Each path is a new rotation, seen through one point. The rows after it are directions, each followed by how far the rotation turns it, in degrees a step (0 if it stays put).
Each turn is a multiple of 5 degrees from 10 to 175, or 0.
Each row of a path follows its step; steps can be skipped.
path 1
step 0: [-20 -19   6 -17  -2   0  -5   0  -2 -28  -5  10  31  24  -9   7   3 -11
  22  20  14  20  15   4   6  -2 -20 -12   3 -16  -2 -10  -8   4  11  -7
  -7   2  10   8   6  20 -25  -6   9  -8  -7 -24   3  16]
step 3: [  1  -5   7 -27  19   7 -29  -5  12  -4  -2   1  36   4 -27  -6   7  -2
   4  16 -28  14  21  -6 -15  -9  -6  -6   5  -1 -11  27   0  -7  15  -8
 -12  11   2   2   9 -16 -12   9 -17 -11   2 -12   4   6]
step 5: [  0   0  10 -11  24  -7  -9 -15 -11   0 -21  12  17  -3 -15  31  -6   6
   1  27   2  -8  10  -4 -13 -17 -32  18  -2 -26  -3   3 -20  -8  -6 -12
 -12  12   4  15 -16  20   1   1  -8   4 -14  18   4  -5]
step 6: [ -4 -10  28  -6  16  -7   5 -16   6 -10   4  13   5  11  -8  11   1 -16
   3  15  -8   6  12 -12  14  23 -19 -17   0   0   9  20  -2  11  18 -20
   3  -8   9  -3  -4 -30  -6   6 -28  24   5   4  21  15]
step 9: [ 12 -24  -3   1   9   9  -2 -21 -13 -21  16  -8   3 -26  -2  10  -2  -9
  23  13   4  19  22   3  13  22 -26  -4  12  10  11  18   0   4  -5   3
  -1 -20   4 -12  25 -12   0   3 -16  -6 -15 -18  -1  -5]
step 11: [  9 -20  -2 -10  24  10  -5  17 -20 -10  -2 -13  18   1  -5  15   6  15
   7   7  18   8  10 -10  -7   1 -29 -26   3  -2  -7  -7   7  -6   2  -8
   6 -14  41  -8 -14  -9   6  -6  -5  -6  -4   4  12  28]
step 13: [ 22   6   6   6  26  10  -8 -11 -12 -19 -26 -29   2  19 -22 -13  11  16
   1   7 -10 -10  17   7 -13 -13 -14  -3  -4  -7  -9 -21 -12  14  29  10
 -10 -11   2  -4  10  16  -3  -6  -5 -12   8   2   3  19]
step 16: [ 19  -2  17  -4  25 -11  15   2   4 -14  -2  -6  12   3 -12  -4   1  10
  -4   2 -29   2  -5   3  -5 -15 -36 -13   2   7   3  10 -22   0  17  -2
   4   1  24  26   2  13 -10 -27  11  24  -3   7  19   0]
step 17: [ -3  -2   7 -32 -15 -17  -4  -7  -4 -12   5   3  10  23   3  26  -4   1
   9  27  12  28  -1  -8   7  -5 -33  -6   1   8 -15  -8   0   2  10 -17
  -7 -10 -15   0  -5  -2   3  -3   1  14   1 -34  18   3]
step 18: [  5  -8  23  -3  24  20  -6 -42   9 -11  -4 -16   1   2  -1 -19  12 -18
  -3  12   1  28  17   4   3  -2 -15  15  -5   0  -6 -18 -25  12  -1 -18
   2   6  -1   9   5  -8  -5 -20   7  19 -11   2  -9  -6]
step 19: [ 13 -13  25   2   3  -8 -12   2   5 -18  -1   6   5   0  -4  18   4   2
  14  -7   6  25  16  17   7 -20 -27  -1  10   8   5  15 -23  -7  30   8
 -12  -4  19 -26   4  24  -3  13  10  20  14  -5  -2   0]
[-2  0 -1  4 -2 -4 -6  5  8  7 -4  5  2  0  1  2  1  1  2 -2 -4  0  4 -1
  0  2 -8 -7  5  0 -3  3  3  0 -2 -6 -4 -2  3 -3 -6  7 -3  1  2 -5 -2 -3
  5  5] : 130
[ 5  4 -1  0 -3 -3  2  3  2 -4 -1 -5  0  7  1 -6 -2  3 -1 -1 -2  8 -8  5
  0 -6 -1 -4  4 -2  2 -8  1  0  0 -5 -3  1  3 -5  3 -1  0 -8  4  0 -3 -5
 -2 -1] : 20
[  3   7   2   3   1   3   3   0   2   1   0   3  -4  -1   1  -4   1  -1
   3   5  -6   6   3  -4  -3  -2   0   1   2   0   4  -3  -5   4 -10   7
   8  -2   1  -3  -1   4  -3   0  -3  -1  10  -1   1   1] : 125
[ 2 -3  2 -5  6  2  0  1  8 -6  1 -1 -2  3  4  5  0 -2 -4 -3 -2 -4  2 -1
 -9  1  3 -6  2 -2  2  7  1  0  1 -1  1 -5  8  2  1 -1  1 -4  1  1  6 -1
 -8  2] : 140
path 2
step 0: [  9   1  10  25  16  21   1  -1 -11  26  -5  22  -9  20 -16  17 -23   4
   0  -1  -9  -6  24  -1  -4 -14   4  24   8  -3  -6   1   3  13   5   3
  -4  13 -15   8 -10  -9   0 -11 -16 -23  -6   1  18  -1]
step 3: [  2  -1   3 -24  21  28   4   8 -16  -6  24  12 -10  19  -5  34   7 -14
  -2  -8   7  -3   6  11  -1  -6   4   4 -15  -5 -18   6   0  15   2   0
  -2   2   9  -9   4 -30  -8 -22  -3  10 -14  -4  -8   4]
step 6: [  1   6  11 -11  21 -10  22  11  -4   0  25   1   8 -19  10  14  19 -11
 -16  16   0  -6   6  -2 -29  14 -10  -1 -13 -11  -5  -9  24  -5 -15   0
 -12   9  29 -12  16   9   6  -5   3  10  -8  12   5   3]
step 9: [  9  10   4  12  -1  -8   7 -13  -4  10   9  11   6 -21  -7   6  -9  -8
   0 -16   6 -10   5 -13 -10  11 -15   5   0  -6   0 -13  -3 -15   0 -14
 -18  19  -4 -30  -2  42  16   3 -25  -2  -9  -6 -11  -7]
step 11: [ -7  -3   3 -24  -1 -15 -15 -17   3  -2 -25   0  -4   1 -10  -7  17   8
  21  15   5 -15  -8  14   0 -17   7   5   4   3  11  -8   4  -6  10 -18
 -32  19   2  -6   7 -10  26   5  10   6 -32   1   1  -5]
step 12: [ 23  13   2   4  -6   9  -8 -16   3  -8   9   6  -5  -2   0  -3   2 -24
 -16 -32  17   5  -6 -22  21  -2 -17  -2  -1  13 -10  -8  13  12  12  -6
   3  -9 -21 -17  -5  12   0 -16  13 -18  12 -11 -17   6]
step 13: [ 20  12  13 -14  28   1   2  12  11  -2 -17   9 -13   7  -4   1  -1  -3
 -18  25 -26  -7  -5   2 -14  -4   3  -6   1   1  -3  21  -4  -5  -8 -13
 -16   1  33  14  -4  -4 -17 -17   7  19  17   1   5   2]
step 14: [-28   2   4   8 -15 -13 -26 -10 -11 -11  -8 -17 -11   1  -9   7  -2   8
 -11   0  22   0  -7  11  -2  -9 -30  12   5  14  21 -12  -7   8  -8  25
 -16   0  -5 -17  18  -4   3  -6  14  -1 -10  19   9  10]
step 15: [ 18   1  -4  -4   8  -6   4  17  -1   9  -9   5   6   2  16 -10  -9  -5
  -6  -3  15  10   1 -15  -4   1  -7   0   8  -2 -20  -1  43  28   0  -2
  14   2  10  29 -11  -4   2   1   4 -27   3 -15   6  25]
step 16: [-14  18  25  13  11   8   7   2   1   5  -9  15  -9   3   7  16 -11  -2
 -18   7 -11   8 -14   6 -13   8 -10  -3  29  -3  -2   7 -18 -25  10   7
   2   0  22 -16   8  10  11  11 -20  24 -14  -5  -7   2]
step 17: [-13   3 -33  24 -25  -6   6   1  10  -4  16 -17  12   4   2  17  -7  14
  12  -5  23  -7  25  -1   8   4 -14 -22  -1  16   5  12  -9   6 -17   7
  -9   5   7   4 -15  -8 -10  -4   7 -11   1   6  10  16]
[ -3  -1   0   8   1  -2   4   0   9   0  -2   4   6  -4   2  -6   2 -12
  -4  -1  -2  -2  -3   3   2  -4   0  -1   2   3  -2   6  -1   3   3  -1
   3   2  -2   0   1   6  -3   1   0   3  -3  -4  -5   1] : 100
[ 4 -4 -4  0  0  2  2  7  3 -4 -4  1 -6  1 -2  2 -2 -4  3 -2 -8 -1  0 -2
  0  3  7  5  2  0 -2  4  3  3 -5  4  1 -3  6  3  0 -6 -3 -4  1 -6 -6 -7
 -2 -5] : 145
[ 0  1 -1  8 -6  4 -2 -4 -7  4  1  7  0  2 -4 -4 -2  0  0 -1  0  5 -2  1
  0 -7  0  6  5  3 -1 -1 -2 -2  3  3 -3 -4  5 -8  6  1 -2  1 -1 -5  1  3
  0 -8] : 155
[-1  0 -7  2 -5  1  5 -2  0 -1 -3  4  1 -4 -7 -2 -6 -1  1  4  0 -1 -5 -5
 -1  4  1  0 -1  1 -5 -1 -1  4 -6 -3  1 -6 -5 -2 -2  0  4 -1  2 -4  7  7
 -5 10] : 140
[ 8  3  3 -2  1  5 -9 -1  6 -2  4  2 -7  3 -5 -5 -4 -3  6  0  0 -8 -3  1
  3 -1  5  2  0  1  5  0  1  4  0 -7  2  6 -5 -2  2  2 -1 -1  2  2  1  4
  2 -1] : 35
[ 4 -2 -6 -1  8  1 -1  3  0 -3 -2 -1  1  1  2 -1 -4  2 -1  9 -3  8  6  5
  3 -4 -2  0 -5  0 -1  5  1  3  8 -6  5 -2  2 -6  1 -1  1 -1 -4 -2 -1  4
 -1  2] : 145
[  4   0   0   1  -1  -3  -2   9  -2   7  -3  -3   3   2  -1   2   4  -5
   2   3   3  -5   2   4  -2  -8  -6   1   1  -4   0  -1  -3   6  -7   2
   0  -1  -7  -1   1 -10   2   3  -1   0   0   3  -2  -3] : 100
